Turns, then the turns between two rows, first turn first; the first pair answered:
turn gazav:
[ 20.7  15.0 -29.6   8.1   2.2 -12.0  15.1 -11.0  12.5  10.5] |-> [ -4.7 -23.3  -3.1  -6.4  15.8  -4.4 -16.6 -13.8  11.9 -31.4]
[  6.4  17.4  -8.8  21.5 -10.7 -17.4  18.6   2.4  -6.2  51.3] |-> [ 15.0 -31.9 -20.0   0.1  20.5 -32.1 -19.5  -8.2  26.2   2.9]
[  6.0  10.0 -10.3   5.2  -9.5   1.2   9.7  -0.3  -0.4  13.3] |-> [  7.0 -12.5 -12.7  -3.5   4.2  -4.2  -6.8  -4.9  12.7  -7.1]
[-23.9 -34.4   9.6 -18.7  20.6   9.0 -17.4   5.9   9.2 -22.8] |-> [-28.9  14.7  16.8   1.2  -8.4  22.5  20.4  13.5 -19.5  25.1]
turn Tasef:
[  7.0 -54.5  21.5 -36.3  -6.5 -14.5 -27.2  13.2  19.4 -35.9] |-> [ 35.6 -59.2  12.8 -29.2  -5.0 -37.7   3.1   0.2  11.3 -11.3]
[ -6.9  29.1  -2.6  -4.6 -20.2  18.2  12.3  24.3  12.2  17.4] |-> [-23.6  13.8  13.7 -12.5 -17.1  25.8  -3.8  26.6   8.0  -2.8]
[ -9.0  -4.7  24.5  15.8   0.8 -29.2   4.2   7.2 -10.7 -19.5] |-> [  3.6   4.1  16.9  19.7  -3.0 -36.4  15.9   7.0  -9.7  -4.9]
[ -2.9 -20.0  19.2  12.4   2.1  -6.6   9.6  -7.3 -24.5  -9.2] |-> [ 12.1  -6.6   5.1  17.2  -2.1 -11.5  24.1  -7.7 -20.7   9.5]
turn mudil:
[-10.2  39.2 -49.5 -13.8 -25.2  17.5 -23.7   8.5  29.2   7.0] |-> [ 30.5 -37.9 -20.7 -11.6  -2.7 -42.4  24.9 -34.6 -12.7  18.1]
[ 10.2 -17.2  -8.8  -3.5  26.4 -17.9  -9.3 -36.8  -2.6 -20.8] |-> [ -2.6  30.9 -30.4   0.3  10.1  11.0 -24.8 -14.9  18.1 -13.4]
[-26.3  14.1  -1.4   5.3  -4.8   1.1  21.8  -7.2 -14.7 -18.1] |-> [-24.5  12.1  -2.3   6.3  -5.6  -1.6  25.3  -8.2 -16.4 -15.4]
Now pairs of rows:
Each pair is two turns apart.
[-20.4   7.2   8.4 -24.3   7.6  31.1 -47.9   6.3   7.9 -28.4] |-> [-32.9  20.7  29.7 -12.4  -6.8  37.0 -26.8   7.9 -22.3  -8.9] : gazav, Tasef
[ -2.3 -26.1 -32.9 -13.3  11.7  -5.8 -14.9  -7.3  31.9 -27.1] |-> [-33.1 -30.9  26.3  -0.4  -2.5   3.2  16.6  -8.5 -29.9  -9.2] : gazav, Tasef
[ -4.2 -28.2  34.7 -11.7 -26.9 -16.5 -27.4  -5.2   4.1   1.3] |-> [ 24.4  -9.5  10.6  -2.5 -32.6 -27.0  -2.5 -10.4   8.2  34.2] : Tasef, Tasef
[ 12.4  14.4 -29.3 -17.7  -0.5   8.0   4.1  10.4  15.1   8.2] |-> [-19.8  14.0   6.9 -14.8  -9.7  26.8   3.0  16.8 -10.0   2.1] : gazav, gazav
[-15.8   5.2   5.1 -23.8  15.1  26.4 -36.8 -16.0   5.7 -22.7] |-> [-10.2  19.7  24.7  -4.4  -0.3  19.9  14.2 -21.9 -36.7  22.3] : Tasef, gazav
[-11.7 -22.2  38.4   8.2   2.5  -1.8  23.2  -5.0 -37.0  11.7] |-> [ 17.2  34.5 -25.4  12.6  -5.4   1.2  20.1   7.9   9.0  38.2] : gazav, Tasef
[ -9.3  42.5 -31.8 -10.4 -10.3  39.1 -29.7  16.0  21.2  -5.7] |-> [-21.6  52.2  -5.1   1.0 -24.8  43.1  -3.7  17.0 -13.2  16.7] : Tasef, gazav
[-30.7  60.4  -1.7   9.7 -37.6  33.4 -21.7  -5.0  -8.9 -17.5] |-> [ 19.8  45.1 -11.6  22.8 -33.8 -11.7  34.8 -30.5 -28.0  26.8] : mudil, Tasef
[-12.1  -5.4  28.1  10.4 -40.3   6.7  11.8   6.4 -21.5  -2.4] |-> [ 17.4 -38.5  -4.3  -2.2 -15.1 -15.6 -12.6  -5.6  17.0 -29.5] : gazav, gazav
[ 10.5  -3.2  -1.5 -15.5  -3.6  -5.8 -12.2   0.1  11.2  -7.3] |-> [  0.2  -7.8  19.6 -11.6  -8.9  -3.9  -3.0  -0.5  -8.7  -2.3] : gazav, Tasef
[-15.4  14.4  23.6 -10.8 -12.6   3.7 -13.5  20.5 -12.8  -0.7] |-> [ 29.8   0.6  -7.1  -8.5   0.4 -27.7   0.4   3.6   5.5  11.4] : mudil, gazav
[ -7.3   2.8  -8.8  12.0  -0.4  33.9 -22.8  21.3  30.5 -24.8] |-> [  0.9 -41.4  11.8   9.3  12.6  11.5 -13.1   2.7  16.0 -35.1] : mudil, mudil
[ 12.2 -10.3  21.6   2.7  -6.4 -31.5  21.6 -22.8  -8.0   2.4] |-> [  7.5 -13.5  25.2   2.4  -5.4 -30.3  19.4 -22.1  -9.4  -2.6] : gazav, gazav
[-21.8 -27.6 -18.4   0.6  13.6  16.1 -11.4  11.7  -7.4 -22.6] |-> [ -4.5 -40.2 -14.4   4.9  16.0  -3.2   8.7  -2.1 -20.0  -8.4] : mudil, mudil
[ -9.9 -24.1  -5.6  -2.6  19.6 -16.6 -27.6   8.2  20.0 -12.7] |-> [-15.7  12.1 -18.9   1.9   4.9  -0.3 -27.5  21.7  28.1   1.5] : mudil, Tasef
[ 53.5 -34.0 -34.1   6.0  16.0   1.2 -18.4  -6.5   1.5 -13.5] |-> [-10.1 -11.4   7.8   6.2  -3.3  49.1 -41.6  17.8 -22.4 -29.4] : mudil, gazav
[  2.6 -26.7 -21.6 -10.9  13.8 -15.3 -15.0  18.9  18.7 -17.8] |-> [ -4.5   1.3 -30.2  -6.2   3.5  -0.7 -16.9  28.4  23.6  -9.1] : mudil, Tasef
[-37.9  22.2   4.2  -3.9 -20.5  17.1  -1.0  16.9  -1.2   6.6] |-> [ -8.5  15.6  -2.6   4.1 -18.7  -8.9  30.7   2.8 -12.9  32.6] : mudil, Tasef
[-32.3  -7.4  55.0  13.2   2.3  12.7   8.7   3.1 -39.3  -6.3] |-> [ 37.1  37.0 -38.9  15.1   6.0  -9.3  12.1   2.4  30.4  24.7] : mudil, gazav
[ 21.4  23.6   7.2  -4.1  19.1 -16.6   5.6  -8.7  -9.5  35.6] |-> [  8.2  25.6  -4.5 -16.7  26.3  -1.4 -34.3   2.2  20.8   4.4] : gazav, mudil
[  4.8  14.5 -15.0  22.0   0.0   5.5  24.5 -13.3 -20.6  40.0] |-> [  3.3  -6.2 -38.3   1.7  22.8   9.2 -29.9  -8.6  25.4  -6.2] : gazav, mudil
[  7.8   7.8   2.3  10.5 -10.6  -2.4  11.8   0.4 -10.6  16.9] |-> [  8.0  -3.1 -13.6  -2.1   3.0  -0.7 -18.0   2.4  18.2 -10.5] : gazav, mudil
[ 19.4 -12.3 -27.7 -14.0 -17.3 -29.1 -25.7  -0.3  26.3  15.9] |-> [-17.9  14.1  13.2   0.3 -41.9  -3.1  -5.0  12.5 -15.9  37.2] : gazav, gazav
[-21.6  36.5  -7.4   0.2 -40.9   1.8 -29.0  18.0  31.0 -17.5] |-> [ 19.3  34.2 -17.9  13.8 -42.4 -29.3  17.3   0.0  15.4  24.9] : mudil, Tasef
[-15.6  -5.4  27.1  13.7 -13.7   8.3 -10.9  11.7 -19.0   1.0] |-> [-16.1   5.9  19.8  14.2 -16.7  14.3 -12.3  15.9 -13.6   4.7] : Tasef, mudil
[ 18.9 -25.0  24.8  -0.1   2.5 -10.4   8.7  -2.3 -20.2  14.1] |-> [ -5.5 -23.8  22.1 -10.3   5.5   8.8 -25.9   6.9  -1.9 -14.5] : Tasef, mudil
[ -0.4   1.5 -25.6 -26.1  38.9 -24.5 -33.9  -9.7  37.2 -33.1] |-> [ -5.8  70.1 -14.7   4.3   0.3  -5.8  20.5   4.6  -5.2  35.1] : gazav, gazav
[ 21.3   8.4 -36.5 -14.5  -0.8   0.0 -23.7  -3.7  38.8  -4.9] |-> [ 37.9   6.0 -34.0  -4.6  -2.7 -17.1   5.9 -13.6  21.2  17.4] : Tasef, mudil
[ 15.2  31.3   7.0  14.1 -33.5  31.1  41.6  12.1 -41.7  53.0] |-> [ 33.5   7.2   6.2  12.5 -24.7   9.2  51.3  -2.8 -45.7  55.4] : mudil, gazav
[ 19.3 -54.0 -27.2 -35.8  17.4 -12.3   8.7 -26.1  23.9   3.8] |-> [ -2.1   1.5  -1.9 -11.1 -17.0  12.3  51.1 -13.5 -21.4  57.2] : gazav, gazav
[-47.4  28.2  13.4  -3.3  -6.9  50.4 -40.4  21.2  11.2 -20.5] |-> [ -6.3  49.2   9.3  23.1 -24.2  21.6  34.5   7.1 -26.6  50.1] : Tasef, gazav
[ 13.6  -3.8 -26.5  -5.8  10.5  -8.9  -3.4 -10.3   5.6 -14.6] |-> [ -2.0 -18.6   6.5  -2.6   5.2  -6.7   9.3 -12.7 -24.8 -13.0] : gazav, Tasef
[-20.1  43.8 -15.6  -1.9  -7.5  39.4 -22.1  23.5  22.8   3.5] |-> [ 28.6  29.5 -23.3  10.8  -4.6  -3.9  33.3  -3.1   1.8  46.5] : mudil, Tasef
[ 20.2 -19.6 -50.0 -11.9  21.1  -9.3 -33.5  -6.8  50.2 -32.4] |-> [ 34.5 -38.3 -44.5  -9.8  26.9 -24.4 -19.7 -18.6  39.0 -27.9] : mudil, mudil
[  2.9   1.2  -2.0  -9.6 -28.6  12.5  14.3  11.5 -26.7  21.1] |-> [ -0.7 -35.5   1.3 -22.7  -9.5   7.1 -14.8   5.0 -11.2 -15.9] : gazav, gazav
[ 13.4  -3.0 -29.2 -11.5  25.8  -7.4 -16.6  -8.3  26.8 -11.8] |-> [-25.9 -16.3  16.8 -12.1  21.5   9.9 -23.1  -3.2  -4.5 -25.9] : mudil, gazav
[ 36.1  -6.8 -41.5  26.9  27.9 -40.3  33.7  -4.9  30.8  -0.4] |-> [-19.5  58.5 -33.3  33.7  -1.4  18.8   8.5  33.6  30.4   1.1] : gazav, mudil
[ -8.6 -28.2  26.3   4.0   2.7 -12.5  56.0 -13.5 -15.8 -12.9] |-> [-42.1 -19.8  32.1  -4.5   0.7  15.7  20.7   3.2  -3.3 -41.8] : mudil, Tasef
[ 23.6  -1.7  -5.6 -17.7   8.2  -4.7   4.0   8.3  21.6   0.4] |-> [ 12.9   0.3  -0.5 -22.9   8.0   3.7  -7.0  12.9  24.5  -8.4] : Tasef, Tasef
[  7.8 -11.8  25.2  -9.2  -9.9   9.0  18.9  -1.8 -23.6   1.2] |-> [ 12.1   8.2  15.0  -4.7 -17.6  13.0  22.9   3.3 -18.1  12.3] : mudil, mudil
[  5.3  41.2  -4.7  24.6 -14.0   8.2  53.0  10.5  -4.3  51.9] |-> [-36.3  52.3  -1.1  10.2 -14.9  48.1   0.1  32.9  20.4  10.8] : mudil, mudil
[ 29.2 -12.3   9.6  -7.1   8.5 -41.8  20.5 -26.0 -21.1   9.1] |-> [ 34.3   5.1  -3.1  -3.2   1.7 -39.9  25.1 -22.0 -15.3  21.4] : gazav, Tasef
[-42.2  42.4  36.9  -7.3  -9.6  27.4 -18.0  33.2   0.3  -0.6] |-> [-25.5  45.8   3.2 -14.6   0.5  22.4 -36.7  35.2  35.3 -13.4] : gazav, Tasef
[ 16.7 -35.8  -5.8  -0.5   6.2 -16.0  -8.3   0.0  71.5 -30.7] |-> [  2.6   1.1 -16.3   4.0  -7.4   6.6 -16.7  15.4  81.3 -24.1] : mudil, Tasef
[  1.9   2.8   1.2  -5.2  -9.6 -22.8   1.0   2.5  -3.5  34.4] |-> [-13.7   6.7  14.1  -4.3 -12.9 -11.8  -3.7   7.0 -11.6  31.1] : mudil, gazav
[ -1.9  49.9  40.1  -2.1 -12.6  14.8   7.7   8.5 -19.3  11.2] |-> [ 11.0  -5.6  26.3 -26.2  20.0  -2.7 -34.2  -2.9  19.4 -41.9] : gazav, gazav
[-40.7  27.3  34.9  -9.3  -1.0  57.1 -31.5  26.5  -2.2  -8.1] |-> [-28.5  42.4   8.6 -10.9  -0.9  55.3 -40.0  29.0  20.9  -4.8] : gazav, Tasef
[-12.1   6.4  20.5   2.2 -14.8  -0.4  40.3   0.4 -39.2  18.2] |-> [-29.5 -20.6  34.4  -7.4  -2.2   5.0  13.2  -0.4 -35.9 -15.9] : Tasef, mudil
[ 22.7  15.9  -7.8  14.3  -8.0 -11.4  24.9   3.5  -4.4   7.5] |-> [  4.8  31.3 -11.6  10.4 -12.3  10.2   3.8  17.5   9.9  -5.6] : mudil, mudil
[  1.0   9.9 -47.5  -8.7 -36.5  43.3  -6.6  11.5  26.1 -28.5] |-> [-22.1  16.5 -10.1  -0.2 -52.4  53.0  13.6  15.8 -13.8 -12.0] : Tasef, gazav
[  6.1 -26.0 -26.2  10.1  37.9 -39.9  57.7 -14.1  -9.8  17.6] |-> [-27.5 -52.7 -12.0 -10.0  52.8 -21.6   7.9  -5.7   8.6 -35.5] : Tasef, mudil
